Rotation paths and how fast each direction turns (deg/step):
Each turn is a multiple of 5 degrees from 10 to 175, or 0.
Each row of a path follows its step; steps can be skipped.

step 0: -1.44,+1.39,-0.22,+0.81,+0.56,-0.36,-0.69,+1.63,-0.96,-0.59,-1.65,-1.06,-1.76,+1.18,-1.52,+3.07,-3.82,-0.28,-3.06,+0.55,-0.96,+1.02,-2.96,+0.37,-0.32,-2.48,+1.01,-0.68,+0.11,-2.22,-1.72,-1.09,+0.78,+0.58,-0.12,+0.74,+0.32,-0.18,-0.71,-0.52,-2.62,+1.36,-1.15,-0.88,-4.01,+3.83,-3.36,-0.69
step 6: +1.21,-1.92,-3.41,-0.11,-1.47,+2.12,+1.99,-0.97,-0.01,-0.68,+1.15,-1.14,-0.80,-1.48,-0.32,+4.02,+3.13,-2.66,-1.77,+0.11,+0.02,+0.66,+0.76,+2.86,+1.23,-0.64,-2.67,+0.73,+0.35,+1.59,-0.54,+0.42,+2.17,-0.17,-1.90,-1.90,+0.34,+1.64,+1.09,-3.76,+2.16,+1.23,+0.04,+0.47,+0.90,-1.29,+2.46,-0.52
step 7: -1.21,-0.04,+3.33,-3.09,-0.86,+2.55,-1.15,-0.54,-0.29,+0.79,-1.24,+0.47,-1.42,-0.60,+1.11,+2.38,-1.19,-0.87,+1.57,+0.37,-1.38,+1.55,-0.33,+0.15,+0.57,+0.23,-0.95,+0.10,-4.95,+1.43,+0.27,+1.37,-2.95,-0.36,+1.37,+0.01,+1.34,+3.58,-1.41,-2.75,-1.42,-2.66,+0.14,-0.38,-0.14,-1.31,-0.12,-2.89
step 9: +0.49,+1.93,+2.12,+1.07,+1.00,+2.21,-0.56,+0.57,-1.24,-1.17,-0.04,-0.62,-1.34,-1.01,-2.49,+1.05,-0.71,-0.60,-1.67,-1.09,+1.56,+2.87,-1.34,+2.77,-0.51,-1.76,+2.76,+3.76,+2.08,-1.52,-0.09,-1.16,+2.45,-0.67,-2.72,+0.03,-2.28,-0.17,+2.47,+1.10,-0.08,+2.32,+3.30,-0.92,+2.86,+0.57,-1.09,-2.14
step 10: -1.07,+0.31,-3.74,-0.41,-0.70,+2.08,+0.74,-0.12,-0.58,-1.13,+0.73,+0.43,+4.06,+1.76,+1.30,+1.01,-1.72,-0.91,+2.43,-0.38,+1.65,+0.95,-4.96,-0.11,+0.83,-2.41,-3.07,+0.54,-1.20,+1.06,-0.99,+0.17,+1.69,+0.49,-0.57,-0.95,-1.43,-1.35,-1.58,-1.49,-0.56,-1.29,+2.93,-1.59,-1.98,+0.34,+0.00,-2.83
step 12: -1.23,+2.97,+1.87,-2.22,-2.82,-0.77,-4.35,-0.35,-0.20,+1.63,-2.38,+0.93,+0.23,+1.95,-2.76,-0.34,-2.76,-1.60,-4.04,-0.90,-0.07,-2.15,+0.63,+3.15,+0.28,+2.34,+1.57,+0.08,-0.84,+0.71,-0.99,+1.01,-1.65,-2.50,+0.68,+0.04,-0.62,+1.46,+0.03,-0.71,-1.57,+0.93,-0.77,+0.97,+0.08,+1.73,-0.94,-0.97
step 21: -0.92,+4.34,+2.82,+0.43,-0.76,-1.64,-0.63,-1.45,+0.27,-1.43,-0.66,-0.32,-1.61,+2.12,-2.33,+0.80,+0.61,+1.78,-1.93,+2.68,-0.97,-2.20,+2.20,+0.70,+0.27,-2.30,-2.55,+0.66,+0.91,-1.59,-3.63,-0.14,+2.52,+0.36,+0.09,-0.09,-0.45,+0.30,+2.34,-2.05,+2.44,+2.75,+0.67,-0.91,+1.60,+2.16,-0.02,-0.07
step 22: +0.59,+2.20,+2.30,-1.44,-3.69,+1.77,+2.69,+1.80,-2.18,+0.42,-2.29,-1.20,+2.28,+0.69,-0.81,+2.27,-1.33,-2.27,-0.29,+0.71,+1.33,+0.18,-0.75,+1.78,+0.01,-0.97,+1.82,-0.15,-1.63,+0.56,+1.65,-2.91,+1.28,+0.79,-1.30,+1.17,-1.24,-2.31,+1.35,+1.29,-1.72,-1.38,+1.18,-3.04,+0.87,+0.85,-2.51,-2.51
step 23: +2.06,-2.72,-4.08,-2.12,+0.62,-1.47,+0.63,-1.97,+1.72,+1.80,-1.35,+1.58,+3.13,+1.02,+0.29,+2.65,-2.85,-2.34,+0.81,+0.77,+1.24,+0.97,-2.89,-1.07,+0.82,-3.07,-0.76,+0.55,-0.86,+1.52,+0.66,+0.86,+0.50,+0.03,-0.94,+0.68,-0.63,-1.20,+2.77,-0.36,+3.01,-1.73,-1.27,+0.78,-0.23,-0.61,+1.84,+1.23
Speeds:
+0.61,+0.50,-0.02,-0.22,-0.18,+0.31,+0.01,-0.27,-0.78,+0.32,+0.06,-0.39,-0.38,-0.60,+0.50,+0.04,-0.06,-0.13,+0.46,+0.98,-0.16,+0.63,+0.40,+0.51,-1.28,+0.02,-1.22,-0.51,-0.51,-0.19,-0.65,-0.10,-0.17,+0.43,+0.61,+0.30,+0.21,+0.14,-0.71,+0.80,+0.59,+0.30,+0.37,-0.56,-0.87,+0.82,+0.04,-0.14
100
-0.69,+0.32,-0.68,+0.32,-0.73,-0.36,-0.68,+0.99,+0.35,+0.25,-0.15,-0.05,+0.52,-0.12,+0.10,-0.29,-0.08,+0.56,+0.01,-0.71,+0.08,+0.35,+1.03,+1.06,+0.08,+0.31,-0.30,-0.38,-0.40,+0.29,+0.62,+0.51,+0.24,+0.11,+0.29,-0.22,-0.07,-0.05,+0.05,+0.86,+0.45,-0.77,+0.65,-0.33,+0.13,-1.06,-0.88,-0.67
170
+0.19,-0.63,-0.13,+0.23,-0.74,-0.56,+0.63,-0.06,+0.24,-0.16,+0.49,+0.02,+0.56,+0.18,-1.70,-0.24,-0.76,-0.14,+0.30,+0.55,+0.14,+0.14,-0.55,-0.40,+0.15,+0.77,-0.10,-0.05,+0.36,-0.51,+0.43,+0.32,-0.07,-0.05,+0.15,+0.60,+0.20,+0.01,-1.02,-0.59,+0.06,-0.52,-0.01,-0.25,-1.34,-0.09,-0.71,-0.47
145
+0.46,-0.27,-0.06,+0.71,+0.16,-0.66,+0.15,+0.26,-0.65,-0.19,+0.11,-0.05,+1.13,-0.77,+0.21,+0.49,-0.18,+0.15,+0.36,+0.17,-0.19,-0.25,+0.13,-0.07,-0.48,+0.48,+0.27,+0.06,-0.50,-0.14,-0.10,+0.03,+0.57,+0.45,-1.60,+0.11,-0.39,-0.62,+0.99,-0.22,-0.71,+1.13,+0.70,-0.69,-0.17,+0.08,-0.54,-0.07
85
-0.11,+0.03,-0.22,+1.11,+0.48,+0.67,-0.13,+0.33,+0.06,-0.06,+0.46,+0.06,-0.40,-0.51,+0.46,+0.31,-0.46,+0.14,-0.11,-1.12,+0.03,+0.52,-0.44,-0.68,-0.11,-0.21,+0.64,+0.33,+0.36,-0.80,-1.70,+0.38,-0.27,+0.02,+0.31,+0.24,-0.35,+0.90,-0.54,+0.07,-0.36,-0.16,+0.85,-0.16,-0.35,-0.64,-0.28,-0.19
40
+0.00,-0.09,+0.82,-0.60,+0.51,-0.40,-0.35,+0.31,-0.14,+0.51,+0.43,+0.51,-0.16,+0.35,+0.40,+0.29,+0.26,+0.23,-0.76,+0.16,+0.20,+0.14,-0.70,+0.72,+0.01,+0.78,+0.55,-0.61,-0.07,+0.51,-0.16,-0.34,-0.47,+0.00,-0.41,+0.00,-0.27,-0.35,-0.97,-0.07,-1.16,-1.00,+0.54,-0.73,+0.38,+0.76,+0.19,-1.06
145
+0.22,-0.12,-0.57,-0.63,+0.29,-0.33,-0.61,+0.97,+0.20,+0.52,-0.12,+1.21,-0.20,-0.70,+0.17,+0.51,-1.11,+0.23,-0.06,+0.02,+0.14,-0.24,-0.18,+0.07,-0.29,+0.54,+0.90,+0.32,-0.15,-0.30,+0.37,-0.13,-0.33,-0.16,-0.25,+0.76,-0.24,+0.54,+0.16,+0.83,+0.80,+0.28,-0.91,+0.93,-0.29,+0.82,-0.14,+0.09
95
